[[124 104 127 129]
 [133 106 125 120]
 [125 110 127 128]]
->
[[124 127]
 [133 125]
 [125 127]]

[[130 122 126 125]
 [131 128 124 121]
 [122 130 126 107]
 [140 134 132 121]
 [142 143 123 106]
 [116 125 133 130]
 [124 129 121 115]
 [133 131 129 117]
 [140 134 137 122]
 [125 130 123 130]
 [118 125 121 129]
 [130 118 129 140]]
->
[[130 126]
 [131 124]
 [122 126]
 [140 132]
 [142 123]
 [116 133]
 [124 121]
 [133 129]
 [140 137]
 [125 123]
 [118 121]
 [130 129]]

[[129 133 102 116 115 119 128 142 145 114 124 129]
 [124 124 147 150 146 148 116 116 119 141 144 136]
 [125 120 157 134 142 130 137 116 106 144 124 118]
 [129 119 151 127 136 119 144 121 108 141 113 114]
 [108 133 144 107 109 131 146 113 108 127 136 125]
 [131 136  99 134 124 133 109 143 155 116 139 143]
 [132 119 147 136 144 122 134 124 114 141 118 118]
 [125 137 105 126 118 133 118 137 145 116 139 139]]
->
[[129 102 115 128 145 124]
 [124 147 146 116 119 144]
 [125 157 142 137 106 124]
 [129 151 136 144 108 113]
 [108 144 109 146 108 136]
 [131  99 124 109 155 139]
 [132 147 144 134 114 118]
 [125 105 118 118 145 139]]

[[112 136 136 120]
 [134 148 106 105]
 [130 107 153 126]
 [125 106 150 154]
 [124 139 120 143]]
->
[[112 136]
 [134 106]
 [130 153]
 [125 150]
 [124 120]]

[[114 141 115 120 124 123 133 138 121]
 [127 120 116 119 116 117 131 129 114]
 [140 113 122 124 105 108 114 135 106]
 [136 127 121 133 125 133 129 125 119]
 [128 109 132 127 133 128 125 118 137]
 [105 131 137 103 129 134 152 118 125]
 [133 135 135 123 154 120 107 137 140]
 [155 123 135 143 117 117 126 132 132]
 [145 113 137 127 126 112 115 126 115]
 [110 124 130 132 153 144 125 115 138]]
->
[[114 115 124 133 121]
 [127 116 116 131 114]
 [140 122 105 114 106]
 [136 121 125 129 119]
 [128 132 133 125 137]
 [105 137 129 152 125]
 [133 135 154 107 140]
 [155 135 117 126 132]
 [145 137 126 115 115]
 [110 130 153 125 138]]

[[147 116 121 119 119 117 151 128 117 150 142 134 116]
 [127 137 152 120 122 136 123 122 130 128 126 130 135]]
->
[[147 121 119 151 117 142 116]
 [127 152 122 123 130 126 135]]

[[119 153 117]
 [118 139 145]]
->
[[119 117]
 [118 145]]

[[128 136 115 128 120 126]
 [121 133 101 120 127 115]
 [117 135 106 120 124 127]
 [128 126 135 118 138 129]
 [121 145 103 116 140 115]
 [130 130 118 122 143 111]]
->
[[128 115 120]
 [121 101 127]
 [117 106 124]
 [128 135 138]
 [121 103 140]
 [130 118 143]]
